Turns, then the turns between two rows, first turn first; the first pair answered
A (before |-> after):
[-16  -9   9  -1 -11   8   4  -8   7  12  -1   9] |-> [-14  -5   5  -1  -6   3  -4 -12  -6  10  -5  18]
[-12  -5   3  -3 -21 -12  35  -9  19  11   7  16] |-> [ -3  -6   7   6  -5 -23   3 -16 -24   8   4  33]
[  7   3 -21  -6   6  53  48  17  59 -12  15 -97] |-> [ 20   8 -71  44  17 -29  28  12  63  52  47  35]
R (before |-> after):
[ 15  31  -5 -21 -13  29   2  11  44 -14   8 -34] |-> [ 16  24   6 -27 -11  34 -14   6   4 -28   0 -43]
[  8 -12  42 -41  10  11   1 -12  11 -34 -16 -48] |-> [  0 -18  54 -32  17  -5 -12 -23 -21 -29 -22 -26]
[-43 -20  31   7 -30 -13   1 -26 -42  15 -27  13] |-> [-45 -13  24   8 -38 -20  16 -22 -18  29 -20  31]
[ 32 -15 -10 -27  14  13  15  -3  10 -15 -17  11] |-> [ 31 -14  -2 -28  16  14  12  -4   3 -16 -21  10]
M (before |-> after):
[-14  21  15 -18   1  -1  -7   7 -26  17 -11 -17] |-> [ -3  30  -6 -16   7  -3  -5  22   4  24   1 -17]
[-38 -24  13  17 -10   2  37  -4  -1  37  13  10] |-> [-21 -21  19  -3  -7  27  29   9   1   3   1 -47]
[  4  10 -17 -12 -21  24  22  13  56  -2   9  -5] |-> [-31 -10  14  -1 -35   1  30 -17   8  18  -3  41]
[ -5  25 -27   1   5 -10  21 -30  21  -3  -9  27] |-> [-16  12  -3  -7   3  10  20 -40 -26 -23 -19   6]
V (before |-> after):
[ 11   9 -17 -21  -8  -5  37  13   6  13  -4   4] |-> [  2   6 -11 -20 -14  -3  45   6   1  17  -8  11]
[ -4   4 -20 -17   5  13  25   9  18  -7  13 -30] |-> [-20  -4  -8 -17  -2  12  34   0  19  -3  12 -26]
[  9   1  12  -9   7  19 -16   6 -15 -27  -8 -30] |-> [ 14   2   5  -9   7  19 -14   9   2 -22  -3 -33]
Pairs:
Between the rows of a pair lie 2 to 3 turns.
[ -5   5  33 -42  25  59  10 -18 -58 -63 -27 -83] |-> [ 38  15   1 -25  66  20 -45 -10 -92 -59 -11 -35] -> R V
[  2 -16 -24 -30  10  -2 -30   5 -47 -32 -17  37] |-> [-25 -16 -30 -23 -30   2  27  12  32   5  -3  43] -> A M V
[-35 -23  39  -4 -20 -29  12 -38 -12  22 -12  43] |-> [ 23   5 -27   6   7 -46  -9   1  35  32  16  50] -> V M M
[  9  -5 -47  -7  10 -35 -10  23  38   8  26   7] |-> [ 22 -10 -39 -22  14 -13 -17  28  29 -22  15 -41] -> R R
[-28  -8  19  27   6 -24  -9 -39 -28   7 -21  46] |-> [-22   2 -11  18 -10 -18  27 -13  50  25  -2  43] -> R R
[-14 -16   8  13 -35  16  20 -23 -26  13 -17   6] |-> [ 10  -1 -23  21 -24 -10   3 -10  -4  36   5  39] -> V M M
[ 22   1   1 -11  22   5 -20   4 -25 -28   0 -27] |-> [ -5   4   4 -16 -17  14  28   6  37 -13   4 -34] -> A V
[-66 -46   2  13 -37   7  29 -33   4  62  15  40] |-> [-39 -30 -22  -3 -31  27  46   3  70  43  24  -6] -> M V A
[ 50  13 -32  12  -4 -23 -22  22  56  -4  -2 -28] |-> [ 22  -4  23   0  -7   9 -25  -4 -19 -38 -35 -66] -> M M
[-25  -4  47 -19 -19  45  21  -2 -29 -50 -31 -68] |-> [-58 -20  37  24 -36 -19  32 -36 -36  23 -15  50] -> M M
[ 58  25 -55 -18  24  15  -7  46  45   7  26 -28] |-> [ 56   9 -17 -13  44  12 -57  19 -65 -21   5 -19] -> R R R
[ -5   1   5 -34 -11  27  25   8  35 -13  17 -15] |-> [ 31   4  -5 -31  25   5 -29   6 -21 -28  19   6] -> A A M
[-25 -19  11   4 -32   7  36 -15  28  40  11  38] |-> [  7  -5  -8 -18 -18  30  33   8  67  19  20 -10] -> M M
[ 42  15  11 -32  23  38 -47  16 -33 -18 -24 -80] |-> [ -5  11 -23  16 -21 -41  14   3  44  84  12  55] -> A R M
[-11  -4  27  -7  12 -17 -18 -19 -57   6 -27   6] |-> [ 20  11  10 -27  21  11 -14   8 -15 -15 -17 -55] -> R M
[-43   2   7  -2 -41 -19  30 -53  22  30  15  11] |-> [ 32  20 -11 -26  19   4 -40 -22 -18 -35   8 -58] -> A V M
[ 21  21 -16  -7  -2  15  11  11  42  -3   7 -32] |-> [ 34  16 -25  12  16 -21 -29   4 -12   7   9  24] -> R A A
[-23 -10 -11  44 -25 -54  18 -30   4  58   5  53] |-> [ 39  21 -56  15  -2 -22  14  22  80  22  21 -29] -> M M
[-38   7  -1  14 -36 -13  43 -20  53  27  12  20] |-> [ -9  13   7 -18 -15  31  20  -3  41 -33  -2 -66] -> M M R
[-27   0  18  13 -14 -35 -13 -16 -71  25 -31  34] |-> [ 15  31 -45  11   1 -48  -9  26  18  43  10  43] -> M M
[-19  -3 -18  17 -20  29  19   7  55   7  58  -9] |-> [-40 -15   5  28 -26  10  23 -19  26  23  54  29] -> R M
[ 20   0   2  11  -5  -3   6 -32  52  15  14  16] |-> [ 41   5   9   0  19  14 -18 -21  34 -14   5 -17] -> M V M
